In the data rows, 128 means zero.
Here are some points, one per row:
[104 120 126 114 130 138 126 107 109 106 100 130 101 113 142  85 144 124
 133  84 109 154 113 147 176  99 161 144 101 129 152 126]
[124 132 114 153 117 163 152 191 168 148 117 173 112 114 118 130 104 113
 129 102 141 125  82 125 135 155 147 128 118 136 133 112]
[ 93 133 123 158 135 121 138 169 132 129 127 148 102 146 148 122 153 124
 115 124 119  92 130 166  95 105 162  97 117 122 108 137]
[ 91 152 116 117  91 117 147 111 138  95 138 130 163 137 198 172 128 162
 149 100 102 126 160 144 160 116 139 130 112 141 123 138]
[144 121  89 130  85  95 111 118 129 141 159 190 168 133 133 135 145 128
 100 143  83 148  96 121 117 139 183 143 141 118 149 115]
[105 118 164  93  78 149 114 130 134  93 152 153 150 113 143  99 155 124
 140 177 167 128 153 141 143 127 109 127 134 126 179  78]
[102 135 118 113 137 139  74 162  95 139 114 106 139  98 112 118 131 121
 103 103 106 168 156 158 135 128 143 129 127 124  93 128]
[151 104 137  81 152 102 141 124  94 122 120  97 145 119 112 128  89 155
 112 134 118 130 163 140 183 117 129 122 108  87 114 134]
[106 132 154 142 171 137 137  99  69 169 154 132 147 123 140 124 141 141
 101 140 143 110  94 119 110 132 131 144 111 184 162 111]
[126 130 159 153 110 125 115  92 160 118 127  93 121 129  99 142 145 160
 137 156  97 109 126 111 115 150 141 186 139 150 107 159]
[118 117 139 120 143 123 190 157 112 120 171 140 163 116 124 141 139  90
 133 106 129 127  91 123 143 171  99 141 145  84 110 142]
[ 93 161 105 137 105 165 110 107 156 167 136 128  96 139 127 122 114 112
 155 171 160 180 138 149 128 104 125 138 137 115 120 148]
[152 134 117 130 107 166 145 114 126 145 164 120 128 104 114 151  76 142
 122 120 115 112 117 120 126 100  96  94 127 139 136 115]
[112 115 140 144 119 108 153 104 152 127 111 106  94 127 138 118 130 119
  78 139 144 166  95 158 161 138 150  95 169 125 135 111]
[185 124 139 141 143 195 121 141 110  72 143 115 128 175  78 139 123 118
 121 149 125 143 155 147 177 131 146 132 129 138 108 148]
[121 159 109 119 132 107 118  90  95  76 126 122 137 125 121 125 152 115
 125 160 106 125 119  97  88  85  99  92 111 120  89 114]
[134 184 146  91 151 121 123 106 103 113 172 132  98 131 122 102 120 138
 116 118 171 115 127 114 109 170 200 135 128 154 108 152]
[117 127 114 141 155 147  86 141 143 115 151 144 162 145 104 172 143  98
 110 126 151 111 113 171 120 110 100 140  82 135 140 111]
[145 102 141 110  94 105 135 134  85 152 139 169 106 178 128 122 103 101
 162 126 147 164 164 130 118 129 144 119 117 140 111 120]
[169 140 107 126 141 114 108 151 128  66 111 107 105 180 181 148 137  89
  97 139 119 133 102  96 120 135 116 105 149 157 126 128]
[140 128  91 116 127 119 160 158 125 176 131  83 137 141 149 184 173 144
 110 125 126 158 122 148 126 128 116 159 114 148 150 139]
[129 125  92 148 135  81 123 103 139 160 119 168 125 133 115 118 135 124
  77 132 131  94 196 187 174 149 108  96 131 123 115 116]
[137 124 135 119 145 124 114 168 140 138 135 100 130 136 162 140 164 175
 168 114 188  83 115 122 147  90 132 132 142 103 104 120]
[106 105 141 159 138 126 100 117 100 135 146 164 102 126 134 142  94 132
 140  92 107 155 102 100 109 103  77 130 158 163 105  91]
[120 116 147 130 158 171  95 140 146 157 158 110 162  98 147 110 132 113
 139 147 104 124 118 137 121 122 160  84 152 113 121 143]
[114 124 130 151 111 133 110 126 122 149 103  94 140 113 127 117 114 106
 144 178 119 107 130 108 142 174 166 139 107 111 126 131]
[144 157 124 129  89 105 109  87 142 145 124 118 122 127 118 130  96  99
 112  98 141 109  99 116  89 111 104 113  78  86 151 182]
[135 179  98 162 161 117 160 120 137  88 122 131 155 100 132 131  86  98
 155 111 145 130 151 146 137 117 165 180 158 146 151 111]
[123 102 129 122 112 133 170 133 153 138 172 139 146 105  96 113 161 113
 115 127  89 115 135 109 126 128 137 112 114 137  82 124]
[115 128 156  89 102 106 127 174 103 134  94 120 141 160  91 133 108 130
 144 153  99 110 127 135 142  83 105 147 134 189 123 189]
[ 99 136 130  94  90 136 127 112 102 121 135  81 120 148 157 151 120 123
 107 129 136 152 153 167  82 173 107 139 166  97 111 105]
[124 131 102  91 147 122 110 116 146 132 148 107  86 109 123 120 125 107
 140 109  92 126 139 116 144 163 104 103 145 147 220 153]
[128  99 106  87 159 125 131  86 126 161 121 174  92 115 152 179 155 106
 159 184 151 117 141 112 138 116 143 129 141 131 154 142]
[114 102 140 116 163 165 144 124 133 129 106 137 130 159 137 145 147 158
 146 113 115 126 120 164 103 136 117 103 134 113 115 135]
[103 115 117 132 103  98 101 166  99 111 132 142 132 138  95 105 136 150
 128  97 137 108 143 112 110 141 121 134 177 121 182 192]
[119 139 107 113 140 121 161 147 169 137 195 113 117 146  87  93 145 153
 122 131 141 165 138 108 131  97  97 143  90 112 122 117]
[144 140 173 167 138 174 189 118 140 123 109 128 101 134 120 100 135 109
 120 133 114 100 142 144 101 119 107 131 149 131 158 136]
[183 146 114 122 114 128 122 129 136 142 110 146 170 113 171 111 175 120
 184 132 133 142 131 111 118 124 103  98 121 144  97 142]
[139 109 158 130 137 124 125 129 149 144 140 123 152 135 127 138  89 104
 156  90 101 135 148 142 117 117 142  82 107 113 142 119]
[113 126 160 179 156 101 128 112 119  90 108 145 125 108 108 167 152 168
 141 153 141 178 141 113  98  94 132 108 111  92 154 143]
[139 106 148 135  90  86  85 158 110 111 138  68 122 155 110 114 107 139
 130 145 164 112 116 125 179 113 116 116  86 123  90  94]
[108 100  93 110 138 155 176 124 139 146 101 115 156 189 127 106 105 144
 125 126 121 107 119  81 108 117 156 122 110 121 129  94]
[149  98 107 146 134 103 135 159 150 132 137 112 131 130 119 115 116 166
 170 171 164 165 158 138  73 149 125 121 125 136 149 109]
[184 141 193 141 144 100 106 105 144 131 130 153 150 136 158 118 110 145
 124 118 114 122 124 176 112 152 116 163 113 138 124 115]
[130 124 134 185 130 154 116 112  97 143 125 122 158 146 148 155 137 135
 103 111 135 112 156  56 149 137 131 136 161 108 149 115]
[144  81 107 145 101 138 135 123 118 116 131 101 135 104 149  90 133 140
  98 116 135 118 108 145 123 104 129 119 134 192 161 175]
[155 151 155  90 151 126 131 175 149 123  65 124 122  95 122 119 123 126
  83 143 105 137 124 104  92 113 129 141 116 113 148  92]
[112 183 132 157 154 111 138 167 128 155 137 136 122 142 146 103  89 129
 139 174  87 118 120 113 159 121 104 147 155 122 122 124]
[120 105  76 137 153 139 103 114 133 109 103 124  98 108 124  97 141 134
 151 101 106 120 162 122 123 184 121 157 106 143 114 101]
[170 119 130 115  94 128 109 118 123 143 120 127  95 119 111 151 156 139
 134 108 109 127 110 133 143 106 168 188 169 119 117 100]
[170 164 115 105 114 152 126 133 114 140 127 136 115  99 114 107 126 141
 107 107 140  85 137 117 103  79 108 131 159  99 114 112]
[134 127  97 121 118 140 130 127 102  92 114 142 103 101 122 143 102 214
 155 166 123 114  69 150 149 167 115  97 113 105 109 137]
[134 201 154 148 114 124 140 106 112 150  84 120 136 128  86 140 179 130
 160  95 145 145 120 121 155 172 123  71 116 145 143 102]
[137 117 157 160 149  98 135 135 138 128 147  91  78  97 140 128 128  99
 132 110 123 119 120 114 127 118 131 128 120 119 100 139]
[ 97 124 153 117 112 157 138 142 161 126 128 172  94 105 155 178 126 121
 100 110 113  97 160  93 122 161 130 129  85 130 126 128]
[ 94 108 125  81 130  97 114 103 179 110 104 112 162 123  77 141 101 117
 135 115 145 109  98 122 119 125 139 128 193 171 112 115]
[122 126 138 116 152 128  95 113 162 128 131 152 160 203 148  94 128 141
 120 110 124 137  91 113 150 125 105 146 120  79 121 152]
[123 114 127 130 130 144 138 128 148 131 100 154 144  84 144 120 103 123
  88 129 199 190 159 107 138 140 111 137 131 154 101 170]
[110  95 103 142 126 126 154 101  81 114  91 131 121  99 125 110 128  65
 155 130 140 115 115 147 112 144 132 169 109  89 135 121]
There is one direction along which these points spread out most. Take the direction at right angles to it along which they spread out most. Go by this last direction. For each point below, how far along it does it lie, from 0 to 99? 50 is the average, and the first point above lies past it. One standard deviation of the points above along it is 16.
[103 115 117 132 103  98 101 166  99 111 132 142 132 138  95 105 136 150
 128  97 137 108 143 112 110 141 121 134 177 121 182 192] 64
[ 99 136 130  94  90 136 127 112 102 121 135  81 120 148 157 151 120 123
 107 129 136 152 153 167  82 173 107 139 166  97 111 105] 73
[105 118 164  93  78 149 114 130 134  93 152 153 150 113 143  99 155 124
 140 177 167 128 153 141 143 127 109 127 134 126 179  78] 66
[170 164 115 105 114 152 126 133 114 140 127 136 115  99 114 107 126 141
 107 107 140  85 137 117 103  79 108 131 159  99 114 112] 31
[119 139 107 113 140 121 161 147 169 137 195 113 117 146  87  93 145 153
 122 131 141 165 138 108 131  97  97 143  90 112 122 117] 29
[139 109 158 130 137 124 125 129 149 144 140 123 152 135 127 138  89 104
 156  90 101 135 148 142 117 117 142  82 107 113 142 119] 34
[134 127  97 121 118 140 130 127 102  92 114 142 103 101 122 143 102 214
 155 166 123 114  69 150 149 167 115  97 113 105 109 137] 60
[144  81 107 145 101 138 135 123 118 116 131 101 135 104 149  90 133 140
  98 116 135 118 108 145 123 104 129 119 134 192 161 175] 59
[151 104 137  81 152 102 141 124  94 122 120  97 145 119 112 128  89 155
 112 134 118 130 163 140 183 117 129 122 108  87 114 134] 70
[114 102 140 116 163 165 144 124 133 129 106 137 130 159 137 145 147 158
 146 113 115 126 120 164 103 136 117 103 134 113 115 135] 36
